Here are some points, one per row:
[ 0.3 -0.5 -1.8 -0.4 -1.3  0.3 -1.3  0.4  0.8 -1.   0.1 -1.3 -0.9 -0.9  0.4 -1.2  0.1 -0.7  0.7 -0.9  0.1 -0.3  0.2  0.7]
[ 1.2  0.1  1.2  0.8 -1.9  1.2  1.6 -0.4  0.6 -0.3  0.4  0.6  0.3  2.6  2.  -0.3 -1.   0.1 -0.8  0.5 -0.1 -0.2  0.7  0.3]
[ 1.3  0.7  0.9  1.   0.4 -0.1 -1.5 -1.7 -1.3 -2.8  1.7  0.6  1.6  0.1  0.3 -0.5 -0.1  0.8 -0.6  0.3 -0.6  0.6 -0.5 -1.3]
[-0.6  0.6  0.7 -1.1 -1.9 -0.4 -1.3  1.  -1.1 -0.3  0.3 -1.6 -0.1  1.   0.3  0.2  0.7 -0.3 -1.   0.5  1.6  0.8 -0.9  0. ]
[-1.2  0.7  0.6  1.6  1.7  0.8 -0.5 -2.1 -0.8 -1.6  2.1  0.9  1.2 -0.8  0.   0.5  0.7 -0.9 -0.1 -0.8  0.2 -2.6  0.  -0.8]
[ 0.2  0.1  0.3 -0.3  0.4 -1.9 -0.2  2.9  0.4  0.9 -0.5  1.8  0.5 -2.1  0.1 -1.4 -1.2  0.8 -0.1 -0.1  0.  -0.3  1.4 -0.4]
[ 1.1  1.   1.1  3.1  0.  -1.3  0.3  1.8 -0.3  0.5  0.7  0.8 -0.9 -1.  -1.8  1.5 -0.7  0.3  0.7  0.8 -0.2  2.5  1.5 -1.4]
[ 0.2  0.7 -1.2  0.6 -0.8  1.4  0.1  0.7  1.1  2.2 -0.7 -1.4  1.7  0.1 -0.7  0.5 -1.   1.6 -1.6  1.8 -0.4 -2.7  0.   0. ]
[ 0.1  0.1 -1.1 -0.6 -1.6  1.7 -0.6  1.1 -0.9 -0.4 -0.4  1.7  0.   1.6 -1.5 -1.6 -0.1  1.8 -1.9 -2.1  0.   1.5  2.5  0.2]
[-0.1  1.1 -1.1 -0.5 -1.   1.8  1.9  1.7 -1.6 -0.5  1.1  0.6  0.5 -0.8  1.  -0.2 -0.6  0.9  1.   1.2 -0.9 -0.4 -1.7  0. ]
[ 1.5 -1.3  0.3  0.1  0.5 -0.8 -0.5  0.6  0.7 -0.2  0.5 -0.2  0.9  1.4 -0.4  0.5 -1.1 -0.7  0.2  1.4  2.3 -1.5  0.4 -0.1]
[-1.1 -1.2  0.3  1.  -1.2 -1.  -0.5 -0.7 -0.7  0.7  1.1  1.2  1.6 -0.4  0.3  0.1  1.1 -0.3 -0.5 -0.4 -1.1 -1.8 -0.3  0. ]
[-1.1  0.2  1.  -0.1 -1.  -0.9 -1.2  0.7 -1.  -0.1 -0.9 -1.1  1.3 -1.1  0.5  1.  -0.3 -1.4 -2.   0.8  0.5  0.4 -0.7  0.6]
[ 0.2 -1.   0.8 -2.1  0.4 -0.6  0.8 -1.1 -0.7  0.7  0.7 -0.2 -0.3  0.8  0.1  0.3 -2.2  0.5 -1.2 -1.1  0.1  0.9 -1.1 -0.7]
[-0.5 -1.7  0.6 -0.4  0.3  0.6  0.8 -0.6  0.   0.6  1.6 -0.1 -2.1 -0.1 -0.7  0.7 -1.   0.  -0.8 -1.  -0.1  0.2 -1.  -0.8]
[ 0.7 -0.3 -1.1  1.7 -0.7 -0.4 -1.2 -0.5  0.5 -0.5 -1.4 -0.5 -0.1 -0.1  0.2  0.9  0.7 -0.6  0.5  0.6 -1.1 -1.1 -0.2 -1.5]
[-0.1  0.6  0.5  1.5  1.5 -0.7  2.1  1.8 -1.  -0.9  0.5  0.1 -1.  -1.6  1.5  0.8 -0.8  0.5 -1.   0.   1.8 -0.9  2.  -0.3]
[ 2.  -2.1  0.3  0.1  0.5  0.1  0.6 -0.8 -0.3  0.2  0.3  0.1 -1.3 -0.9 -1.2 -0.2 -0.5 -1.  -0.5 -0.7 -0.5  0.1 -0.9 -0.9]
[ 0.5 -0.8  0.4  2.1 -1.3 -0.7  0.1 -1.2 -0.6  1.8  2.1  0.6  1.6 -0.7 -0.5 -0.7  0.9  0.   0.7 -1.7 -0.4  1.1  0.3  0.6]
[-0.3  0.5 -0.8 -0.3  1.1 -1.1  0.4 -0.3  0.8  0.2 -1.4 -0.5  0.1  0.3  0.9 -0.3 -0.2 -1.1  0.6 -0.8 -0.1  1.9 -0.6  1.1]
[-0.6  0.7 -0.7  0.1 -0.2  2.   0.9  0.4  1.8  2.7 -0.9 -0.4  0.8  0.4 -0.8  2.   0.5 -0.4 -0.1  1.2  0.3  0.4 -0.3 -1.6]
[-0.1 -0.8  1.  -2.  -0.5 -0.8  1.5 -0.4  0.1 -0.7 -0.3 -1.4 -0.6  0.8 -1.3  0.2  0.7 -2.   0.   0.2 -2.  -0.9  2.4 -0.6]
[ 1.1 -0.1 -0.8  0.3 -0.9 -0.5  2.5 -0.9 -2.1  0.3 -1.   1.8 -1.4 -0.3  0.1  1.4  2.9  1.4 -0.3  0.8  1.4 -0.6  0.6  0.8]
[ 1.5  1.3 -1.1  0.1  0.6  1.3  2.   1.  -0.8 -0.2  1.5  0.7  0.6 -0.9 -0.5 -0.9 -0.2 -1.3  0.3  1.1 -0.6  0.4 -1.4  2.6]
[ 1.4  1.6  0.7 -1.   1.8  0.5 -1.5 -0.2 -2.   1.3  0.1  0.  -1.4  0.5  0.2 -0.7 -0.1  0.2  0.   1.8 -2.6 -0.8  1.1  1.1]
[ 1.3 -0.5 -0.6 -0.3  0.5  0.  -0.2  0.3  1.7 -0.9  0.7 -0.1  0.9  0.4 -1.8 -1.2 -0.1 -0.5 -0.3  1.3  3.2 -0.6  0.  -0.6]
[ 0.1 -0.5 -1.3  0.5  0.1  0.3 -0.4 -0.2  1.   0.2 -0.6 -1.   0.5 -1.1  1.4 -1.  -0.3 -1.4  0.2 -1.2 -0.4  0.6  1.1  1.1]
[-1.4 -0.3  1.3  0.9 -2.  -0.2 -0.3  0.4 -1.5  0.  -0.8 -1.1  0.7  0.4  0.3 -0.9  0.6 -1.6  0.9  1.1  0.6  1.4 -0.7 -0.2]
[ 0.4  1.8 -0.2 -3.7  1.9  0.1 -1.5  0.5 -1.5  1.9  1.2  0.7 -1.5 -0.3  0.3 -0.4  1.2 -0.9  1.1  1.  -1.3  0.2  0.9 -1.2]
[-0.4  0.1  1.2  0.8  0.3 -0.6 -0.4  1.2 -0.9  0.4 -0.4 -1.4  0.5  0.3 -0.1 -1.8  1.1 -2.   0.3 -0.3  0.6  0.8 -1.  -0.1]
[-0.4  1.3  2.2 -1.5 -0.4 -0.1  1.3 -1.   0.7 -0.7 -0.9 -1.  -0.1 -0.5 -2.4  0.5 -0.4  1.5  1.7  0.  -0.9 -0.7  1.1  1.3]
[-0.6  0.4 -1.3  0.3  0.1  0.2 -0.9 -0.5  0.5  0.   0.4 -1.3 -0.4  0.8  0.6  1.6  0.   0.8 -0.2 -0.4  0.4  0.1  0.4 -0.4]
[-0.7 -0.5 -1.  -2.  -1.7  0.2 -0.8 -1.2  0.1 -0.9  0.   1.7  0.1 -1.3 -0.2  3.5 -0.9 -0.8  0.3  1.7  0.2  1.9  0.6  1.2]
[-1.   0.3  1.3 -1.9  0.4  0.9  0.1 -0.9  0.9 -0.1 -0.4 -1.  -0.4 -1.3 -0.9 -1.5  1.8  2.4 -0.5 -0.5 -0.2  0.1  1.9 -0.6]
[-1.2  0.3 -1.1  1.3  0.9 -0.3 -0.4 -0.3  0.4 -0.2 -0.4 -0.9 -1.   0.8  0.5  0.9 -0.1 -1.1  1.3 -0.6  0.  -1.6  0.   0.5]
[-0.1  0.3 -1.8 -2.1  0.8 -0.6  0.5  0.8  0.2 -1.1 -0.5 -0.7  1.7 -0.1  0.7  1.6  0.3 -1.3  0.8 -1.9 -0.4 -0.3 -0.5 -0.9]
[ 0.5 -0.1  1.4 -0.3  0.2  0.9  1.6 -0.3  2.   0.2  0.5  1.6  0.9  1.7  2.4 -1.2  0.4 -1.4 -0.6  0.9  0.6  1.   0.7  0.4]
[ 1.   0.6 -0.4  1.5 -0.2  1.  -1.1 -0.7  0.4 -0.4 -1.7 -0.6 -0.6 -0.7  0.8  0.7 -0.1 -0.9  0.  -0.8 -0.5  1.6 -0.1  0.6]
[ 1.1 -0.7 -1.1  0.   1.3 -0.6 -0.2 -0.3  0.6 -0.1 -0.1 -1.7  0.5  0.6  1.   1.5  1.4  1.3  0.2 -0.2 -0.4  1.   0.1  0.4]
[-1.9  1.  -1.5  1.4 -0.9  0.1 -0.3 -0.7  0.1  0.3  0.2 -1.4 -0.8  0.   0.1 -1.7 -0.7  0.3  0.9 -0.9  0.4  0.4  0.   0.1]
[-0.2  0.4 -1.3  0.8 -0.5 -0.6 -0.3 -0.4  0.1 -0.8 -2.1 -0.4  0.2 -0.2  1.2 -0.8  0.7  2.   1.   0.  -0.1  0.  -0.6 -1.7]
These points spread out most along one direction. Take the direction at right angles to it along which they spread out most. Then take the direction at right angles to both along which they spread out most. Go by this last direction. Where along it does each point below lie, from 0 to 99? The average is 50, and the first point in the table lies past the average. One standard deviation of the points above along it is 16.
[-1.4  0.2 -0.5  0.3  1.3  0.5  0.8  1.  -1.1 -0.4 -2.1  2.9  0.1  2.1 -2.1 -0.5 -0.2 -1.5 -1.1 -1.6 -0.4 -0.8  1.4  0.4] 50
[-0.9 -2.2  0.3  1.1  1.5  1.3 -1.9  2.5 -0.5 -0.7 -0.6  0.2 -0.4  1.8  0.2  1.3  0.1  2.1  2.4  0.  -0.2 -0.1  0.5  1.3] 44
[-0.7 -1.1  1.1 -0.8 -0.1  0.3  0.7 -1.1  0.1  0.3  0.3  0.5 -1.1  0.   0.2 -1.2 -1.5  0.   1.5  0.3  0.4 -0.7 -0.5 -1.7] 56
[-0.5 -1.4  1.7  0.1  2.5  1.3  0.4 -0.5  0.4  0.1 -0.1  0.1 -0.1 -1.2 -0.5  0.7 -0.6  1.  -1.8 -0.3 -0.5  1.1 -1.4 -0.8] 55
[ 0.4  0.5  1.2 -0.9 -0.2  0.4 -1.5  0.6 -0.1  0.1 -0.7 -0.4  0.2 -0.6  0.6  0.   1.1 -1.9 -0.2 -0.5  1.6 -0.5 -1.2  1. ] 57
[ 0.1  1.3 -1.4  0.4  0.9 -1.5 -0.5 -0.4  0.2  0.2 -0.9 -1.  -0.4  1.1  0.2  0.5 -0.1  1.4 -0.6 -1.   0.2  0.3 -1.2  0.5] 46
[-0.5  0.7 -0.9  1.6  1.5  0.  -0.5 -1.2  0.7  0.3 -0.7 -0.5 -0.7  0.4 -0.1 -0.5 -0.3 -0.7  0.5 -0.1  0.4  0.7 -0.3  0.7] 56
[-0.9 -0.5  1.2 -0.5 -0.1 -0.9 -0.3 -0.3 -0.1  0.6  1.2  0.8  1.2 -0.1  0.6  0.2  0.6  2.   0.5 -1.4  0.1 -1.4 -1.   2.3] 59
[-1.9 -1.  -1.6 -0.8  1.  -1.   0.4 -0.7  0.6 -0.8  0.6  0.6  0.3 -0.3 -0.4 -1.4  0.3  0.9 -0.2  3.2 -0.6  1.8 -0.3  0.5] 49
[-0.2  1.6  0.8  0.5 -2.5 -1.6  0.2  1.8  3.4 -0.9  1.6  2.  -1.9  0.4  0.4  0.4  1.2  0.2 -1.2 -0.9 -1.1 -0.5 -1.4 -0.1] 44
[ 0.5 -1.5  0.7 -0.6 -0.8 -0.1  0.3 -1.2 -0.2  0.1 -0.6  0.2 -1.4 -1.  -0.7 -1.4 -1.1  0.7 -0.5  0.4  0.  -2.3 -1.   0.5] 49
[ 1.7 -0.6  0.8 -1.4 -0.7  0.1  0.  -0.6  0.   0.7 -0.1  0.6  0.2 -0.2 -0.6 -0.5 -1.4  1.2  1.7 -0.8  0.4 -0.3 -0.9 -2.1] 49
